[157  87 156  84 159  88 150 160  79] -> J_851
[102 148 156  84 159  88 150  88 111] -> J_577
[102 148 156  84 160 100 137 123 134] -> J_913
gone J_851: [ 79 160 157 156  87 150  88  84]
[159]
gone J_851: [150 160  84 157  87 156  79 159]
[88]
rest: [ 87 156  84 159  88]
[150 160  79]
gone J_851: [ 79 160  84 150 159  88 157  87]
[156]
gone J_851: [157  79 150 160 159  87 156  84]
[88]

[132 135 125 123 128 128 130 133 126 122 127 127 132 119 117 134 147 136
 126 127 128 130 132 139 123 133 124]  J_924
[118 121 127 124 124 134 125 126 131 133 134 127 120 130 130 143 136 128
 114 133 120 136 134 136 126 133 141]  J_4
[139 120 124 130 130 122 117 125 122 110 130 125 132 139 127 125 130 126
 132 123 130 126 124 134 132 120 133]  J_748
[125 132 126 132 136 128 123 133 126 121 127 127 125 133 122 134 130 128
 124 134 129 127 134 126 126 129 124]  J_998
[131 125 131 130 129 132 125 126 126 121 126 123 137 128 129 129 131 129
 121 134 128 127 134 133 123 126 128]  J_839
[128 125 131 129 126 135 126 128 118 122 131 133 124 131 123 128 127 121
 124 127 128 128 130 133 126 129 125]  J_699
[131 125 131 130 129 132 125 126 126 121 126 123 137 128 129 129 131 129
 121 121 122 119 127 133 126 126 128]  J_123
rest: [127 120 130 130 143]
[136 128 114 133 120 136 134 136 126 133 141]
rest: [134 129 127 134]
[126 126 129 124]
gone J_699: [124 125 128 129 121 125 130 135 127 131 131 128 128 131 122 126 127 126
 128 133 128 129 126 123 124 133]
[118]
rest: [133 126 121 127 127]
[125 133 122 134 130 128 124 134 129 127 134 126 126 129 124]
gone J_4: [130 120 136 133 133 130 127 124 118 127 128 131 143 134 121 114 120 126
 134 141 133 134 136 124 136 126]
[125]

[140 128 127 135 133]  J_22
[117 176 148 125 124]  J_247
[113 202 110 146 127]  J_435
[127  99 111 171 122]  J_97
[146 146 132 107 132]  J_306
[124 146 133 107 132]  J_627
[146  90 125 150 132]  J_927
[117 176 147 125 131]  J_526
gone J_22: [133 140 127 128]
[135]
rest: [128 127]
[135 133]
rest: [117 176 148 125]
[124]
rest: [127  99 111 171]
[122]
gone J_526: [131 117 147 125]
[176]

[ 99 135  77 104 130 109 164 148 116 140 164 123 130 129 125 124 123 190
 133 148 149 128  89 186 127  84 209  86 142 115 139 134 145 162 126 132
 150 111 121 178 128 164 119  75 127 116 121  71 147 131 159 100 124 159
 141 102 132  87] : J_105
[130 122 146 108 129 156  96 134  90 192 105 116 123 130 129 133 122 154
 133 131  96 122 129 157  94  84 126  98 149 131 116 130 122 129 116 123
 207 150  93 136 124 154 128 112 147 145 123 103 138 120  92 190 117 110
 125 127 121 138] : J_407
[133 138 136 135 134 101 151 112 105 161  98 119 128 124  83 127 126 140
 126 120 159 115  90 186 127 165 174 142 140 123 131 131  91 125 126 150
  89  89 130 141 121 192 122  89 119 135 150 148 134 121 159 130 135 144
 136 133 118 165] : J_664
rest: [124 154 128]
[112 147 145 123 103 138 120  92 190 117 110 125 127 121 138]
rest: [129 157  94  84]
[126  98 149 131 116 130 122 129 116 123 207 150  93 136 124 154 128 112
 147 145 123 103 138 120  92 190 117 110 125 127 121 138]
gone J_105: [127 148 142 129  86 178  77 104  99 132 109 135 164 127 125 139 159 164
  71 148 150 124  75 123 123 116 115 145 209 128 141 134 116 164 121 186
 131 121 132 111 124 100 190 130 159  84 119  87 128 147 133 126 130 102
 140  89 162]
[149]
rest: [ 90 186 127]
[165 174 142 140 123 131 131  91 125 126 150  89  89 130 141 121 192 122
  89 119 135 150 148 134 121 159 130 135 144 136 133 118 165]

[155 181 185 160 183 178 182 191  86  86  86 177 154 181 176  94 180 183
 161 179 153 104 180 180  88 180 157 153 180 179  88 157 182 184 172 184
 174  85] = J_274
[ 93  90  79  89  87  91  74  68 156 156 156  78  92  74  93 149  91  87
  90  91  91 137  89  75 154  91  91  92  88  90 155  91  87  82  84  79
  82 157] = J_820
[104  82  77  86  77  83 166  62 166 163 165  71 105  79 158 107 157  75
  85  80 103 164  82  79 162  81  88 104  78  84 165  87  82  78  78  77
  76 154] = J_567
[161 158 169 174 165 155 176 188 160 108 106 188 160 176 157 107 157 163
 175 159 161 111 156 177 109 156 173 160 161  92 108 174 160 164 180 101
 184 114] = J_497
[161 171 181 162 173 170 181 189  92  99  95 177 158 181 169  99 171 173
 162 169 160 106 171 180  99 169 159 157 172 170  95 160 174 177 167 178
 173 101] = J_670
[161 158 169 174 165 155 176 188 104 108 106 160 160 176 157 107 157 163
 175 159 161 111 156 177 109  81  88 103  78 156 108 174 160 164 180 169
 184 114] = J_257
gone J_567: [105 158 103 104 107  79  85  77  77 165  78 165  62  82  81  78 104  87
 166 162 154  77  86  78 163  82  84  83  80  71  79  76 164  82 157 166
  88]
[75]
gone J_670: [180  95 169 177 159 167 162 173  99 189 160 174 170 161  99 171 178 172
 158 171 173 169  99 181 169 177  95 181 173 170 157 160 181 162  92 106
 171]
[101]
gone J_670: [101 171 160 171 171 158  95 170 181 181 170 106 174 169 173 181 172 167
 159 169 178 169 162 173 180  92  99 177 173 177 160  99 157 162  99 161
  95]
[189]
rest: [78 78 77]
[ 76 154]
rest: [ 81  88 104  78]
[ 84 165  87  82  78  78  77  76 154]
gone J_257: [160 184 188 103 174 174 106 156 157 114 158 176  78 111 109 159 157 176
 175  88 108 169 155 160 161  81 165 163 107 161 156 108 164 104 169 160
 177]
[180]

[126 152 125 185  83 181 142 159  90 168 160  82]  J_959
[129 133 126 119 104 120 100 101 116 161  87  69]  J_877
[152  94 139 145 130 155 143 128 181 119 120 150]  J_48
[129 133 126 132 104 120 100 101 116 161  87 176]  J_562
[127 126 139 145 131 155 143 145 144 124 170  83]  J_624
gone J_959: [181 159 126  83 168 185 160 142  90 152  82]
[125]
gone J_562: [161 132 116 120 101 100  87 129 104 176 126]
[133]
rest: [139 145 131 155 143]
[145 144 124 170  83]
rest: [145 131]
[155 143 145 144 124 170  83]
gone J_624: [155 124 145 144 126 170 127 143 139  83 145]
[131]
gone J_959: [ 90  83 125 185 142 181 160 126 159 152 168]
[82]

[156 150 132 128 151 128 129 121  57] = J_186
[114 133 130 133 128 117 118 125 128] = J_766
[120 142 128 145 128 128 130 143 139] = J_739
[134 128 121 128 128 128 128 127 119] = J_130
[130 128 112 104 129 115 149 112 109] = J_318
[114 150 132 128 151 128 129 121  57] = J_60
[120 142 128 145 128 128 130 143 157] = J_356
[125 128 129 130 139 134 128 126 110] = J_703
[145 105 128 139 151 119 129 108  92] = J_120
gone J_186: [121 151 156 128 150  57 129 128]
[132]
gone J_60: [128 114 129 132  57 150 151 128]
[121]
rest: [128 112 104 129]
[115 149 112 109]

[104 109 128 122 118 125 141 127 107  98 116 108 137 118 141 105 128 122
 132 142 118 112 139 140 139] : J_168
[104 109 128 122 118 125 140 127 107  98 116 108 137 118 141 105 127 119
 132 142 118 157  70 160  68] : J_401
[104 109 128 122 118 143 141 127 107  98 116 108 137 118 141 105 128 122
 132 143 118 157  70 160  68] : J_892
rest: [143 141 127]
[107  98 116 108 137 118 141 105 128 122 132 143 118 157  70 160  68]
gone J_401: [ 70  98 122 142 107 118 109 118 132 105 125 128 108 127 104 119 118 127
 157 160 140 141 137 116]
[68]
rest: [142 118 112 139]
[140 139]
rest: [128 122 132 142 118]
[112 139 140 139]

[179 196 133 128 131] = J_321
[141 129 129 142 209] = J_757
[128 129 159 206 140] = J_373
rest: [196 133]
[128 131]
gone J_757: [209 129 129 141]
[142]
gone J_373: [206 129 140 159]
[128]
gone J_373: [159 128 140 206]
[129]
gone J_321: [179 133 128 196]
[131]
gone J_321: [128 131 133 196]
[179]
gone J_757: [129 129 209 142]
[141]

[122 100  79 159] -> J_309
[113 206  48 191] -> J_553
[ 99 167 100 196] -> J_636
[127  99  79 141] -> J_715
[130  49  48 191] -> J_432
[177 193 176 192] -> J_675
gone J_675: [193 177 192]
[176]
gone J_432: [191  49 130]
[48]
gone J_636: [100 167 196]
[99]
rest: [100  79]
[159]
gone J_309: [122 159  79]
[100]

[124 164 123 147 139 109 151 141 132 122 127 132 137 113 131  87 146 200
 155  95 126 154 130 140 131 174 136  97 130 153] -> J_283
[135 155 135 111 149 136 141 132 137 114 148 138 143  95 112  83 150 189
 143  73 132 168 112 141 112 175 123 100 131 133] -> J_816
[144 127 116 127 123 111 146 118 128 100 119 138  83 124 144 164 119 101
 124 123  91 116 133 138 139 121 170 127 152 123] -> J_711
[137 133 122 120 140 128 147 135 128  99 134 130 130 149 157  90 152 182
 150  91 122 138 139 134 128 157 137  70 133 137] -> J_742
[132 151 129 145 136 137 151 116 147  92 131 106 109 121 157  89 144 188
 147 105 139 159 133 132 115 162 132  99 124 149] -> J_387
[124 169 114 124 153 124 143 145 162 108 152 143 132 143 121  95 118 188
 156 107 115 158 123 148 108 169 124  89 130 123] -> J_84
[135 155 135 130 149 136 141 132 137 114 148 138 143 129 112  83 150 189
 143  73 132 168 123 141 112 175 128 100 131 133] -> J_324
[135 155 135 111 149 136 141 132 137 114 148 138 143 129 112  83 150 189
 143  73 132 168 143 141 112 175 123 100 131 133] -> J_188
[159 135 102 131 131 106 149 137 127 113 142 129 107 106 123 163 109 105
 120 127  86 100 116 144 126 122 158 100 148 119] -> J_51
[129 192 115 146 144 126 132 145 174 126 132 144 116 124 124  83 130 193
 124  94  91 180 146 125 150 175 135  65 134 169] -> J_284
rest: [122 120 140 128 147]
[135 128  99 134 130 130 149 157  90 152 182 150  91 122 138 139 134 128
 157 137  70 133 137]
rest: [128  99]
[134 130 130 149 157  90 152 182 150  91 122 138 139 134 128 157 137  70
 133 137]

[116  91  64  78  93  76  65  85  95  68] -> J_262
[93 76 65 85 94 76 65 85 95 62] -> J_180
[116  91  64  78 116  90  63 109 118 188] -> J_746
rest: [78 93 76 65 85]
[95 68]
rest: [ 91  64  78 116  90]
[ 63 109 118 188]
rest: [94 76 65 85 95]
[62]

[182 146  68 173 190 126 102 117  83 104 132] -> J_834
[ 66 145 122 107 117  68  68  80 146 191 118] -> J_74
[ 66 121 128 107 117  68  68  80 146 190 103] -> J_691
[ 66 121 128 107 117  68  67  80 146 191 118] -> J_486
gone J_74: [122 117 191  66 118 145  68 107  80  68]
[146]
rest: [ 83 104]
[132]
rest: [ 68  68  80 146 191]
[118]

[159 111 133  69] -> J_7
[126 129 145 143] -> J_770
[126 129 125 105] -> J_749
[126 128 125 133] -> J_314
[144 128 146 109] -> J_349
[125 128 125 133] -> J_20
rest: [126 129 145]
[143]
gone J_314: [133 128 126]
[125]
gone J_749: [105 129 125]
[126]
rest: [126 129 125]
[105]
rest: [129 125]
[105]
rest: [125 128 125]
[133]

[173 118  92 150 103 132  74 171 203 113  55 142  66 160 204 128  64 148
 146 105 130  95 149  95 106 194 192  77  59  56 194  89 119 136  71  79
 183  66 150] -> J_27
[104 184 118  50 172  96 105  55 166  71 157  57 194  63 133  95 164 142
 145  96 166 113 147 159  97 141 107  63 205 161  68  49 177  85 158 158
 150 119 145] -> J_157
[ 90 115 135 166 162 161 188 118 142  78 155 187  66 125 157 176 104 126
  58  50  81 115 197 167  89 117 147 141 134 109 115 180 162 127  80 180
 207 148  64] -> J_278
[ 66 196 144 192 197  71  83 157 138  61 109 201  90 109 143  93 133 205
 105 203  89 190 133 102 186  74 174 184  73 152  87 172  54 104 194  74
 174 108 157] -> J_333
[109 201 128 143  67 148 184 199 100  68 100 198 138 114  85 141  66 109
  68 188 167 107 184  97  84  55 186 131 189 128 114 205  81  72  79  95
 136  55 156] -> J_794
[130 199 104 115 162  90 168 109 152 157  53 193  69  63  95  50  75  77
 119  50  63 146 139 197 141 155 168 114  68  50  52  62 164 178 110 108
  97 205 177] -> J_525
[147 160  91  86 183 193  53 197 178  60 135 127 123 102 193 124 102  99
  52 104 145 196 122 174 184  76 175 171 142 205 123 202  51 206 136  63
 149 201 189] -> J_466
[142 114  84 206 151 100 142  74 125 173  63  58 174 161  99 147 101 190
 170 106 190 142 133  78 202 116  90  84 159  77  88 130  80  78  65 185
 105 132  91] -> J_207
[ 63  93 121 139 134 184  55 150 132  64 157  89 131 181  71  53 109  72
 144 134  53  78 146 158 154  96 144 146 114  69 112  92 117 115  83  80
  50  81  94] -> J_951
[ 68 125 105  89 160  73 147  98  57 170  70 133 175  60 117  85  64 128
 181 128 142 174 170  51  93 138 194  86 189 200 133 169 100  65  78 133
 191  73  63] -> J_813
gone J_466: [178 123 102 171 127 193 206 175 147  60 184  52 183 196 197  53  99 136
 104 149 145  76 205 160  63 122 123 189 102  86  51 124 202 193 201 174
  91 142]
[135]
rest: [172  96]
[105  55 166  71 157  57 194  63 133  95 164 142 145  96 166 113 147 159
  97 141 107  63 205 161  68  49 177  85 158 158 150 119 145]
gone J_525: [ 62 197 115 177 109 168 114 164 119 104 205 110 178  63 108  97  63 155
  90 141 193 146  50  68  95  77 157 168  53  50 152 139 130  50 162  52
 199  75]
[69]
rest: [125 173  63  58 174]
[161  99 147 101 190 170 106 190 142 133  78 202 116  90  84 159  77  88
 130  80  78  65 185 105 132  91]
gone J_157: [ 63  63 194 177 166 158 133  55  95 184 159 161  96  68 118  50 104  57
 147 150 166 145 172 205 141 164  49 145  97 158  71 113 142 119  85 107
 157  96]
[105]
gone J_333: [ 73  90 201 157  83 143 184 109 105 109 194 203 102  71 196 108 157 190
 133 172 186 197 144  87  74 174 138  54 192  66  93 174 152 133  61  74
  89 205]
[104]

[127 129 160 135 128 143 164 153 135 143 128 121 135 109 129 126 115] -> J_765
[146 118  82 118 128 117 140  88 120 113 129 152 123 144 125 132 150] -> J_289
[120 121 160 135 129 142 164 144 112  81 122  61  99 201 127 121 114] -> J_352
[146 118  82 118 128 117 140  88 120 113 128 152 123 144 126 132 149] -> J_43
gone J_352: [ 61 112 129 160 127 121  81 114  99 164 142 135 121 144 201 120]
[122]
rest: [113 129]
[152 123 144 125 132 150]
gone J_765: [135 109 153 143 135 164 143 135 160 121 127 115 129 128 128 129]
[126]
rest: [160 135 128 143]
[164 153 135 143 128 121 135 109 129 126 115]
rest: [142 164]
[144 112  81 122  61  99 201 127 121 114]
gone J_43: [152  88 144 140 118 120 113 132 128 146 118 126 117 128 123  82]
[149]

[121 178 100  88 122 151  98 195] -> J_454
[121 178 100  88 100 151  98 195] -> J_331
[ 91 168 172 136 122 150 141  85] -> J_510
[102 151 113 203 129  65 137 147] -> J_137
gone J_137: [ 65 102 113 137 129 147 203]
[151]
rest: [100  88 100 151]
[ 98 195]
rest: [122 151]
[ 98 195]
rest: [168 172 136 122]
[150 141  85]

[122  65 131 114 129 131 132 124] : J_617
[122 197 128 136 125 125 115 127] : J_384
[130 198 121 113 134 131 119 123] : J_764
[116 144 141 138 118 126 143 134] : J_928
[101  87 113 109 130 129 108 113] : J_68
[134  55 121 138 130 122 123 129] : J_693
[126 202 125 129 126 137 130 127] : J_438
[144  55 131 130 133 125 126 134] : J_754
[124  57 138 127 126 127 133 129] : J_82
[112 199 124 135 124 125 110 123] : J_310
gone J_928: [116 144 126 141 134 138 118]
[143]
rest: [125 125 115]
[127]

[135  69 141 152 133 152 131] = J_543
[144  60 131 117  61 124 126] = J_405
[154 117 125 114 123 108 122] = J_263
[109 184 120 116 117 115 114] = J_6
[130 174  94 114 123 108 121] = J_111
[144  60 139 150 136 133 140] = J_142
[142 156 131 116 119 105  86] = J_698
rest: [131 116]
[119 105  86]
gone J_405: [117 131 144 124  61 126]
[60]
gone J_6: [117 109 184 114 115 120]
[116]
rest: [116 119 105]
[86]

[137 134 118 103 137  95  87 130  83 135 124 115 137 117  95 105 141 144
 126 136 128  82 136 129 130 132 132  91  75 122 134 111 134  98  99 105] -> J_529
[143 138 130 109 150  93  94 128  89 145 132 116 144 118 100 108 145 142
 132 140 129  88 143 143 133 128 136  96  85 135 138 119 140 102  99 116] -> J_638
[121 122 137 156 121 166 169 134 172 121 134 118 118 142 163 153 118 120
 132 119 134 174 118 122 130 130 129 164 183 132 126 143 127 159 161 149] -> J_145
[101 112 113 117 105 152 164 104 163 105 115 136 109 107 157 119 102  94
 121 117 105 164  97 119 112 113 102 153 169 106 107 119  97 132 125 115] -> J_477
[141 152 112  94 145 135 123 125 120 136 149 146  85 112 132  95 149 163
 150 146 122 120 159 139 121 156 132 126 119 123 154 100 137  76  84  98] -> J_34
[147 139 144 120 162 101 109 122 103 146 142 122 149 116 111 102 149 139
 141 144 130 105 137 158 132 127 135 108 106 142 147 126 146 106  96 133] -> J_547
[148 133 157 165 140 112 106 153 110 145 130 115 141 162 106 162 143 140
 126 133 155 109 140 136 150 130 151 115 103 155 137 160 151 161 163 166] -> J_618
[105 112 113 117 105 152 164 104 163 105 115 136 109 107 157 119 102  94
 123 117 105 164  97 111 112 113 102 153 169 106 107 119  97 132 125 115] -> J_463
[121 107 148 176 111 122 124 149 126 124 106 110 111 163 119 182 112 125
 105 107 147 126 109 108 145 107 138 124 127 140 105 164 128 190 193 165] -> J_24
gone J_477: [ 94 105 117 101 102 121 115 117 153 157 164 105 119 125 106 132 115 107
 119 107 169 112 112  97 136 109 105 113 164 102 119 163 113 104  97]
[152]
gone J_34: [159 132 149 132 146 137  98 119 136 135  95 149 120 100 156 139 152 121
  94 146  76 145 141 120 163 123 150 112 112  85 123 125 154 126 122]
[84]
gone J_145: [169 121 134 132 143 183 121 132 163 159 174 127 164 122 122 130 118 172
 142 149 126 120 129 156 118 134 137 161 130 134 118 118 153 166 121]
[119]
gone J_638: [143 142 119 109  89 128 100 118 128  94  88 144 116 150 132 145 130  96
 138 129 136 140 143 102 108 133  85 143 138 116  93  99 132 145 140]
[135]

[138 111 142 131 138 112 124 139 140 116 127 130] : J_494
[ 61 206  47 106  62 209 150  98  47 191 129 147] : J_178
[112 140 105 121 112 141 127 120 108 134 135 138] : J_455
gone J_494: [112 116 130 139 111 138 138 124 142 131 127]
[140]
gone J_494: [124 131 139 112 111 116 127 138 138 142 130]
[140]

[128 128 128 128 127 135 128 133 121 128] -> J_878
[127 126 126 110 129 135 123 127  64 126] -> J_822
[129 132 134 116 128 135 128 133 121 137] -> J_450
[132 124 131 124 128 119 137  84 125 126] -> J_152
[131 123 129 131 129 113 161  90 135 121] -> J_854
[127 122 128 109 129 135 124 128 102 141] -> J_891
[127 129 131 132 129 108 157 137 116 119] -> J_523
rest: [131 123 129]
[131 129 113 161  90 135 121]
gone J_152: [128 131 124 132 125 124 119  84 137]
[126]
gone J_878: [128 128 133 121 128 127 128 128 128]
[135]
rest: [128 135 128 133 121]
[137]
rest: [110 129 135]
[123 127  64 126]
rest: [132 129 108 157 137]
[116 119]

